In the rows, zero is written as 128.
The rows of T fall into 4 groups, and each row is roughly a mix of its group's hidden directions.
T:
[[171 183 154 100 127  93  87 141  95 155 156 150]
 [171 153 186 122 119 132  89 118 122 174 180 121]
 [ 89  86  78 133 142 114 152 145 137 200 137 120]
 [136 146 153  92  59 130  82 104 104 128 126  81]
 [ 90 152 143 164 191 128 162 135  86 168 146 126]
 [152 107 124 118  95 120  58 178 123  89 137 163]
 [132 129 152 132 100 132  32  93 146 115 117 135]
 [ 94 150 154 111 102 134 159  98 104 201  97 148]
 [145  98  70 123 197 113 148 160 150 101 117 138]
 [158 137 150  73 122 127 104  67 170 140  92 147]
 [178 157 121 101  79 152 172  82 103 129 100 139]
 [108 118 122 152 114 137 103 158 124 175 197  77]
 [122 102 133  55 170 166 133 136 116 138  74 120]
 [ 67  85 107 129  78  82 144 140 139 162 143 128]
 [157 139 166 107 153 105 118 162 126 189 188 131]
 [169 113 102 125 176 147 135  81 142 183  92 151]
 [ 90 147 145 159  70 143  82 138 138 143 176  96]
 [ 60  86 126 184 115 149 121 114 141 153 128  92]
 [107 125 161 100 113  75 144 166 125 185 171 147]
 [118 100 119  62  82  97 111 151 157 159 101 154]
 [157 137 143 170 144 129 168  90 199 119 113 160]
 [114 147 138 160  88 182  99  90 110 169 139  84]
 [178 177  88 102 135 142 100 101 167  87 129 146]
 [110 126 179 159 197 136 126 141  72 149 139 124]
 [103 127 145 201 176 139 175 136 104 139 152 109]
 [159 153 142 173 119 148 131  47 163 117 135 111]
 [164 123 169 108 101  75 110 118 147  71 132 167]
 [154  95 147 178  76 147 101 104 130  95 144  80]
 [102 143  74  92 141 139 100 162  72  93 151 109]
 [122 103 120  78 170 143 184 126 101 163  84 142]
 [173 150 181  67 142 131 133 115 116 146  79 138]
 [ 73  75 124 148 157 134 188 148 152 107 109 133]
 [ 84 136 165 106 170  83 146 176 147 113 138 167]
 [ 99  90 164  76 138 124  96  82 127 174 107 108]
 [157 138  90  90  51 117  93 137 154 107 125 143]
 [ 95 112 103 124  90 114 112  79 107 164 168 182]
 [150 112 126 175  89 156 153  94 142  94 136  64]
 [149 145 117 182 133 131  76 117 105 192 164 125]
 [ 90 125 109 110 118 137 182 120  90 201 134 150]
 [188 143 148 146 132 123 158 154 170  96 101 181]
 [ 82 145 125 116 213 125 164 125 116 159 124 146]
 [115  92  64 124 182 122 168 137 141 146  89 146]
 [107 152  79  73 134 159 156 183 114 125 142  99]
 [ 78  90 152 155 123 128 202 133 109 157 109 140]
 [149 185 114 162 113 143 138  79 127 180 141 169]
 [107 114  89 114 166 127 177 116 127 182  78 156]
 [130 120 113 140 116 119 114 142 139  22 120 123]
 [165 144 151 124 138  93  68 160  86 165 164 122]
 [138  76 162 107 131 100 128 180  69 134 126  95]
 [166 131  93 148 167 172 113 110 135  64  95 114]
 [106 137  99  93 161 130 185 150 102 150 185 155]
 [117  89 106  93 129 120 147  77  99 166  97 182]
 [139 197 147 106 176 136 110 133 114 165 162 165]
 [115 141 129 189 154 115  88 137 120 191 169 140]
 [102 117 138 138  53 108 115  96 136  68 106 136]
 [187 108 144 139 116 148 151 112 177  68  98 117]
 [ 58  92 116 191 142 145 144 121 163 141 128 122]
 [136 116 197 107 125 126 109  73 129 181 102 115]
 [148 102 110 176 105 135 180 130 189  87 122 119]
 [ 95  73 199 125 158 157 135 136 139 142 142  98]
 [105 117 116 196  89 122 132 174  96 137 171 106]
 [142 147 131  94 188 120 106 121 126 112 188 180]
 [137 125 143  60  82 134 150 117 126  73  93 105]
 [104  64 140 152 123 121 171 195 120 131 122 104]
 [186 142 168  73 112 122 107 123 144 128  85 165]
 [ 90 106 123 166 152 110 178 112 189 161 128 153]
 [171 158 191 102 126  98 112 143 127  76 147 155]
 [114 158 139 126 141 130 133 194 110  55 153 107]
 [139  63 126 108 149 115 100 108 149  56 139 145]
 [112 129 129 170 179 114 179 149 128 165 138 184]
 [185 116 157 113 150  93  98 143 147 164 187 139]
 [115 145 165 119 112  97 119 193 117  97 189 112]
 [134  97 187 139  84 100  97 156 122 182 123 150]
 [113  79 103  92 124 147 178 132 111 141  64 108]
 [103  77 193 166 112 137  97 118 154 117 147  96]
 [143 149 124  97 201 121 178 142 111 137 161 166]
 [116 136 118  97 154 139 166 182  60 120 120  91]
 [161 120  70 106 153  94 146 121 128  70 144 170]
 [ 79  85 178 118 149 149 127 133 129 143 195 122]
 [ 88 137 105  72 123 175 147 173 111 154 125  89]
 [121 150 138  79  99 136 191 104 149  87  92 154]
 [111 120 131 108 127 130  93  37 167 154 127 119]
 [ 72 116 138 107  82 149 165  99 159  91  93 109]
 [148 203 130 124 161 143 141 190 134 121 142  96]
 [111 107 153 148  85 128  47  91 146 118 151 133]
 [171 120 158  60 133 131 118 102 162 113  76 142]
 [136 151 119 198  96  86 169 108 119 158 149 152]
 [ 90 135 127 118 133 135 160 132 109 225 128 129]
 [165 166 177 148 195 113 155 125 124 154 124 155]
 [165 143 112 122 148 102 141  83 109 155  77 188]
 [ 63 110 166 154  86 132 167 110 110 169 117 118]
 [123 131 118 121  48 110 117 171  88 164 142 106]
 [ 74 174 178  90 108  93 105 134 156 115 140 142]
 [180 148  99 112  87 167 164  74 119 121 101 131]
 [163 132 130 134 118 140 114  77 140  57  77 147]
 [192 144 115 132 200 163 114 129 133  94 118 123]
 [161 102 143  64 103 125 144 181 117 110  81 117]
 [107 136 150  84 178 144 127 119  60 145 118  87]
 [168 100 127 107 137  89 132  84 158 119  87 187]
 [126 147  89 194 156 142 162 157 126  80 160 131]
 [131 173 106 156  69 133  79 153 146 104 126  86]
 [127 161  89 127 167 138 142 116 193  88 128 174]
 [ 68 163 161 161 117 106  94 120 138 177 159 141]
 [209 139  86 121 173 129  95 145 125 112 144 139]
 [148 143 123 122 130 136 128 205  61  94 135 119]
 [125  43 131 109 147 122 164  94 122 120  88 145]
 [ 98 159 114 147  77 159  95  67 165 133 128 109]
 [ 93 147  61 167 146 143 119 113 126  90 178 117]
 [ 96  86 117  86 110 146 127  89 102 176  82 151]
 [116 138 112 143 134 182 135  89 111 207 107 109]
 [109 186  89 137  64 140 103 158 125 139 145  96]
 [104 133 156 154 142 117 173 115 108 190 180 159]]
In each list below, two rows fit none of the groups, and each other row fits one group, some only roughly. Which are they? Name them in the order they come.
    q_910: [ 70  88  93 137 113 133 159 133 113 138 140  61]
    q_978: [160 135 142  69 118 133 124  75  82 138  79 119]
    q_640: [165  84 112 135 154  91 136  90 129  81 146 181]
    q_225: [ 93 104 178  94 121 172  73 112 125 149 106 101]
    q_919: [132 165  67  93  87 138  72 144 126  98 122 118]
    q_226: [155 145 160 139 140 154  85  45 127 116 136 104]
    q_619: [137 169  95 117 113 133  77 163 147  71 165 106]
    q_858: [147 166 160 107 180 124 102  96 116 163 118 185]
    q_537: [144 177 126 156 140  94 138 142 135 119 209 155]
    q_333: [133  96 157 157 149 132 140 160 152  63 165  85]
    q_47: [138 106 159 181 154  98 198 123 123 132 163 146]
    q_165: [119 109 152 181  90 115 157  90 113 183  89 127]
    q_140: [149 159 167 141 169 129  66 137 162  83 152 124]
    q_755: [ 79  93 141 148 206 130 130 132 150 149 162 120]
  q_978 q_755
    q_250: [134 147 104 138 152 183 145  79 121 125  57 133]
    q_599: [152 129 178 106 105 147  85 106  83 130 122  67]
    q_724: [168 129 112  91 132 140 202 123 129  93  91 159]
    q_853: [186 128 114 123  84 135 108 171 136  63 127 150]
    q_114: [181 176 164 143 167 134 130 117 134 112 116 190]
    q_902: [120 144  56 107 111 112 165 115  92 166 129 170]
    q_443: [165 185 116 116 141 130 193 175 116 112 109 143]
    q_393: [124 200 147 123 150  92  93 132 153 133 161 175]
    q_788: [129 110 109  84 133  75 118 195 141  98 145 162]
    q_677: [133  99 136 118 157 146 183 128 116 144  46 114]
    q_197: [126 129 130 123  84  83 101  82 148  80 107 178]
    q_145: [131 128 151 147 113 146  69  57 120 133 157  89]
  q_788 q_197
    q_779: [143 117  93 124  84 175 104  80 147 101 110  79]
    q_105: [ 98  81  78 124  89 125 163 154 133  85 154  97]
    q_815: [ 87 100 124 107 170 129 155 160 100 191 147  98]
    q_928: [119 100 140 161 125 165 130  88 110 111 142  47]
    q_987: [133 154 172 132 175 143 103 169 156  95 176  97]
    q_44: [139 109 184 123 143 135  78 105 128  60 157 121]
    q_449: [ 61 103 151 105 107 117 103 137 167  78 114  99]
    q_531: [129 161 153 106 174 124 147 197 109 159 170 123]
    q_17: [162  75 119 126 179 112 105 186 100 113 137 102]
    q_389: [139 139  92 131  81 168  83  74 147 128 120  86]
    q_526: [128  89 143  82 170 141  70 130 141  73 135 131]
  q_815 q_44
    q_963: [162 152  72 141 137  87 160 143 127  75 161 153]
    q_800: [ 60 110  67 151 130 151 154 144 116 141 115  92]
    q_60: [192 131 150 134 170 111 189 139 105 128 159 152]
    q_735: [126 118 128 126  40 141  83 111 147 162 136 104]
    q_556: [133  64  80 111 122 117 172 110 121  97  79 131]
    q_73: [105  95 125 198 164 129 171 144 115 172 138 149]
    q_267: [124 110 163 161 193 163 116  99  93 101 140  92]
    q_11: [105  92 102 124 105  89 140 120 147  54  92 151]
    q_849: [134  91 129 134 107 113 135  74 121 152  47 146]
    q_16: [133  93 121 156  83 110  81 131 151  77 171  99]
    q_70: [102  97 127  97  95 167 120 134 122 150  59  82]
  q_60 q_735
    q_712: [ 95  87 114 151  96 159  84 106 145 118 120  63]
    q_671: [168  75 161 117 176 118 133  91 173 121 111 154]
    q_15: [137  53 154 143 100 120  98 151 184 111 126 144]
    q_324: [116  72 131 178  96  97 137 115 147  86 175 127]
    q_177: [140 156 179 107  94 110 136  97 122  77  87 169]
    q_264: [128 144 116 120 152 107 150  86 101 176 124 203]
    q_913: [117 119  67 133  87 153 134 101  99 154  70 153]
    q_433: [179  83  94 124 167  92 113 131 168  89 130 153]
    q_933: [165 129 111 109  44 138 137 122 132 105 118  78]
    q_840: [129 141 188  96 170 145 138  82 106 164  96 102]
  q_671 q_913
    q_955: [100 122 115 112 105 147  75 108 171  73 121  80]
    q_720: [120 168 187  90 128 104 158 151 101 170 137 164]
    q_774: [137  83 181 152 109 149 145 134 104 138 124  56]
    q_171: [175 179 137 144 116 136 203 119 124 148 108 102]
    q_591: [103 112 124 147  73 119 123  78 108 190 105 159]
    q_286: [154 140 149 112 167  95 180 164  98 144 132 185]
    q_607: [200 129 102 147 189 152 154 137 117 135 159 127]
    q_560: [132 190 149  66 104 112 149 112 149  99 116 165]
    q_376: [154 114 180  87 102 143  63 129 152  94 111 118]
    q_669: [ 98 122  63 103 137 127 159  96 193 109 119 120]
    q_725: [118 106  79 116  94 110 162  86  93 169 106 168]
    q_426: [ 57  86  94 120 133 113  75 117 135 146 158 131]
    q_367: [ 84 158 107 120  82 153 139 133  98 201 129 118]
    q_959: [ 86 163  76 117  90 136 157 154 104 171 162 129]
  q_607 q_376
    q_553: [146  86  93 133 161 104 210 130 114 119 135 148]
    q_771: [ 84 125  95 154 157 152 122 118 203  90 124 132]
    q_242: [ 97  56 169 136 147 105 140  95 123 132 104 171]
    q_268: [148 113 133 156  77 152  73  65 150 128 131 106]
    q_52: [129 157 183 137 104 113 167 128  89 192 118 105]
    q_382: [118 170 190  65  92  99 141 126 114 124 119 145]
    q_511: [152 138 169 125 141 121  70 168  71 117 146 163]
    q_626: [ 92 186 164 116  99 149 141 161  84  90 130 108]
    q_229: [119 132 144 139 193 117 131 187 134  72 113 155]
    q_209: [132 134  92 170 184 129  69 146 157 141 165 137]
  q_242 q_229
    q_562: [115  69  92 163 141 162 150 117 169 162  95 108]
    q_370: [160 151 152 131 162 164 146  57 134 165 102 107]
    q_705: [145 135 132 160 115  92  92  68 123 138 153 191]
    q_374: [147 128  89 169 119  86 171 158 140  82 172 118]
    q_900: [156  81  90 150 133 140  93  72 160 171 122 117]
    q_992: [144 144 121  91 191 142 144 188 133  88 146 102]
    q_10: [135  77 132 169 163 117 168 165  81 166 129 143]
    q_610: [122 139 122 124 142 105  65 103 158 142 146 202]
    q_431: [100 100 111 166  59 132  94  95 136 102 144  94]
    q_543: [132 144 179 127 166 110 157 164  97 187 112 160]
    q_343: [103  78 139 107 112 125 189 123 147 161  97  78]
    q_508: [100 154  80 174 140 124 113 164 103 109 184 156]
  q_562 q_370
    q_906: [154 120  99 107 193 116 114 169 160  75 135 145]
    q_319: [104 120  75  65 131 122 103  93 180 118 120 145]
    q_833: [159 113 144  78 126 148  91 106  69 169 136  96]
    q_460: [157  68 151 154 155 108 167 121 148  81  90 116]
    q_144: [137 165 152 138 150 108  90  95 124 151 181 188]
    q_33: [116 129 155 142  66 142 164  89  83 174 109 112]
    q_304: [ 81 140 140 136  81 159 138 136 113 201 114  99]
    q_589: [107 128 119 180 133 138  98  50 150 134 165 112]
    q_103: [120 123 126 124  94 139 134  94 112 178  44 138]
    q_141: [112 178 108  85 133 154 138 134  93 197 109 143]
    q_839: [119 134 147  87 166 105 195 182 140 107 146 138]
  q_833 q_839
    q_310: [116 155  77  51 123 158 111 152 104 140 105 130]
    q_971: [110  97 103 113 149 122 191 170 134  94 180 114]
    q_505: [118 119  83 107 132 118 194 158 187 112 106 146]
    q_257: [141 170  62 115 151 137 167 140 156  79 123 151]
    q_961: [105 144 106  81 171 174 122 117  89 184 126 113]
    q_744: [103 178 119 142 136 136  65 105 190 123 150 137]
    q_189: [ 90  67 159 142 142 135 166 116 123 157 117  70]
    q_450: [146 132 119  92 199 134 175 170 130  99 157 122]
    q_816: [ 41 111 110 131  84 102 147 158 124 125 142 112]
    q_195: [145 164 172 148  92 135  84  75 131 154 111  89]
    q_470: [142 180 184 123 104 163 117  90 101 175 115 125]
  q_961 q_195
    q_775: [124  83 141  92  98 118 167 108 186 146  86 105]
    q_808: [ 99 165 108 124 166 186 161 132  98 170  96 110]
    q_822: [ 81 143 141 140 129 127 206 110 149 138 112 179]
    q_643: [146 128 110 146 134 111 146 151 158  53 187 111]
    q_255: [105 143 103 185 159 137  66 116 158 156 161 128]
    q_614: [153 185 127  54 158 128 141 121 111 133  92 147]
    q_383: [140 118 165 147 116 153  66 136 166  93 105  75]
    q_965: [140 175 147  70 128 108 111  92 150 164 106 174]
    q_973: [ 54 107 110 100 143 125 117  94 122 177 141  90]
    q_552: [ 61 132 155 176 100 131 125 146 138 182 155 141]
    q_783: [140 182 132  98 116 136 176  89 101 154  79 153]
    q_38: [138 110 136  86 140 144 125 109 106 152  36 130]
  q_552 q_783
    q_311: [166 141 117 170 100 149 126  93  84 195 139 126]
    q_784: [ 77 165 156 100  82 122  82 102 161 109 136 105]
    q_320: [ 94 151 150 158 120 200 133 107 109 106 148  79]
    q_743: [ 86 134  52 158 126 135 169 122 149 105 158 105]
    q_494: [149 149 152 129 160 155 101  39 127 113 130 105]
    q_51: [ 99 159 179  90 112  91 163 176 106 111 138 151]
    q_981: [145 119 122  62 176 145  72 118 131  91 122 151]
    q_842: [167 132 151 120 122 164  89  55 129  99 127  91]
    q_736: [ 83 132 146  99  75 135  95 108 162  88 124  81]
    q_216: [ 87 125 149  64  99 116  64 107 108 131 109 124]
  q_320 q_216
    q_392: [168 121 184 111 133 139 139 175  69 119 101 101]
    q_696: [144  96 181 155 171 121 117 138 162  71 146  99]
    q_657: [ 90 120  89 134  45 142 122 125 112 157 107 100]
    q_356: [106 148 173 106  70  91 139 128 122  81 104 166]
    q_625: [102 129  69 137 104 111 195 130 100 161 156 148]
    q_6: [101  82 154  93 177 114  87 138 167  89 125 108]
    q_498: [ 74  44 145 137 104 143 146 103 133 141 137 117]
    q_814: [144  90 150 130  63  80  90 111 148 125 169 128]
    q_458: [149 130 113 170 115 114 114 160  85 207 150 133]
    q_401: [154 156 104 135 177 109  58 149 161 120 158 145]
    q_693: [109 118 193 150 142 149 164 132 121 186  94  98]
  q_6 q_458
    q_312: [156 171  83 160 126  91 155 128 133 101 183 161]
    q_369: [145  87 133  91 197 133 170 150 136  85 117 122]
    q_381: [135 134 158  95 146 141 163 131  75 193 156 156]
    q_710: [ 38 107 171 141 103 113 121 136 139 140 130 103]
    q_829: [119  77  94 158  96 107 161 134 143  72 165 109]
    q_889: [145 210 158 147 153 136 142 162 125 171 139 117]
    q_43: [136 163 163  66  72 122 162 104 111 109 105 134]
    q_214: [135 106 143 139 160 116 206 156  90 154 119 166]
    q_252: [152  79  68 144 176 140 122  97 159 160 112 134]
    q_568: [114 126 154 102 105 136 216 119 104 132  92 154]
    q_832: [120 141 137 112 190  95 107 189 150  83 125 109]
    q_785: [125 110 189  77 166 127  96 129  88 161 102 132]
  q_381 q_832
    q_323: [122  67 130 116 112 125 168 110 195 131  91 108]
    q_131: [ 95 143  74 116 160 132 129  66 181 122 137 143]
    q_410: [149  67 128 165 133 133  96 151  79 162 137  87]
    q_912: [ 73  70 160 144  99 122 118 145 112 142 123  72]
    q_360: [190 191 111 145 162  93 132 139 136  98 136 151]
    q_200: [141  94  97 159  91 130 107 112 194  78 142 137]
    q_520: [145 112 186 151 173 127 120 148 159  76 158  98]
    q_462: [ 85 182 124 111 118 134 103 190 163  92 145 124]
    q_354: [ 89 134 142  63 126 117 127 136 166  60 114 124]
    q_678: [153 140  96 129  87 162  69  86 147 111 128  84]
    q_34: [ 85 157 133 158  83 179 114 129 102 102 133  76]
    q_650: [196 131 166  96 156  90 117 125 146 106 137 176]
    q_468: [ 80 153 173  93 153 109  95 152  96 161 165 123]
    q_285: [123 119  95 162 143 161 119  86 127  66 150  77]
  q_462 q_468
    q_29: [ 95 163 155 106 200 130 172 141 116 127 166 118]
    q_35: [ 90 121 156  75 141 105 139 155 164  61 113 132]
    q_280: [ 44 142 156 157 135  88 143 159 131 118 151 115]
    q_590: [159 135  69 151 182 146 146 121 171 110 119 168]
    q_738: [153 101 175 131  90 109  97  96 177 168 113 158]
    q_409: [159 126 133 163 126 135 133 120  65 206 141 132]
    q_908: [138 167 124 145 185 150  74  89 130  99 144 165]
    q_339: [133  51 138 134 134 126 173 159  82 142 108 101]
    q_639: [139 168 164  77 145 140 163 104  88 168  99 104]
    q_314: [102 155 125 139 116 122  69 136  64 159 175 123]
    q_635: [ 85 114 139  75 131  91 115 107 147 196 113 144]
  q_29 q_280
    q_180: [134 184 149 125 174 176 136 172  91 127 147 101]
    q_254: [149 161 147 154 143 105 142 135  88 195 154 175]
    q_399: [126 122 163 144 161 129 149 172  80 150 193 107]
    q_883: [124 142  86 169 123 152 102 134  85  77 173  98]
    q_45: [ 81 129 152 145 105 119 171  76 123 106  80 165]
    q_62: [149 135  85 142  89 107  80 121 155  60 144 123]
    q_218: [124 123  64 156  49 111 122 113 133 109 114 115]
    q_510: [109  76 132  50 147 157  97 108 130 122 104 140]
    q_112: [107 147 118 154  88 154 127 100 118  50  87 120]
    q_687: [198 112 130 144 142 133  75 116 158  85 161 117]
  q_399 q_45
    q_291: [ 91  55 108  78 138 140 168 113 108 142 129 146]
    q_411: [132 159  78  66 162 149 116 120 110  74 121 121]
    q_82: [101 103  57 139  67 105 162 119 116 129 142 140]
    q_872: [129 184 173  81 105  85  86 135 112 135 151 136]
    q_642: [117 180 115  70 156 150 104 139 100 170 157 158]
    q_776: [ 98 115 118 195 174 130 103 150 102  98 166 152]
    q_87: [157 113 161 197 119  91  86 127 110 168 151 122]
    q_210: [107 103 141 190 135 122 117 137  91 199 152 118]
    q_533: [169 179  65 125 165 106 140 112 133  99 158 142]
    q_413: [165  78 133 123 107  78  89  93 174 119 140 152]
  q_87 q_533
    q_287: [160 175  93 149 115 114 107 160 151  63 142 100]
    q_578: [ 98 126 127  88 144 117  82 149 177  62 132 109]
    q_658: [107  70  99 139 117 105 161 141 129  75 183 123]
    q_805: [161 147 110 147 143 160 102 130 118  75  80  71]
    q_540: [161 139 121 103 126  86 178 104 162  86 119 181]
    q_649: [124  71 128 174 170 118 150 175  93 164 136 132]
    q_695: [159 133  73  94 113 107  81  91 123 114  98 172]
    q_794: [108 171  84 143  54 123  99 116 111 161 141 133]
    q_353: [144 182 173 124 169 144  76 156 147 113 162 118]
    q_821: [146  99 124 164 130 127 145 112 216 109 115 162]
    q_448: [136  87  72 191 135 171 114 110 137 139 127  97]
  q_805 q_540
    q_49: [129 115  95 115  69 131  75  91 127 126  69 131]
    q_824: [147 149  95 157 109 139  81 169  87  80 164 120]
    q_554: [117  91  79  99 118  88 129 173 138 168 104 169]
    q_175: [118 122  69 116  77 115 127  87  98 160  98 167]
    q_768: [158 112 162 178 147 110 150 152 166  70 140  96]
    q_740: [142 173 141 109 181 148 143 181 105  74 130 124]
    q_69: [161 211 127 106 122 120 106 105 144 133 147 175]
    q_924: [164 169 162 103 170 146 145 109 107 183 104 160]
    q_809: [155  99  81 155 122 145 147  99  94 175  72 130]
    q_293: [ 99  95 148 103 156 109 198 167 129  98 106 152]
    q_882: [110  76 163  96  96 111 155 121 148 180  92 100]
    q_934: [152 153 155  81 134  88  64 167 115 113 154 120]
    q_358: [ 99  61 127 144 128 117 158 146 143  85 182 105]
  q_554 q_809
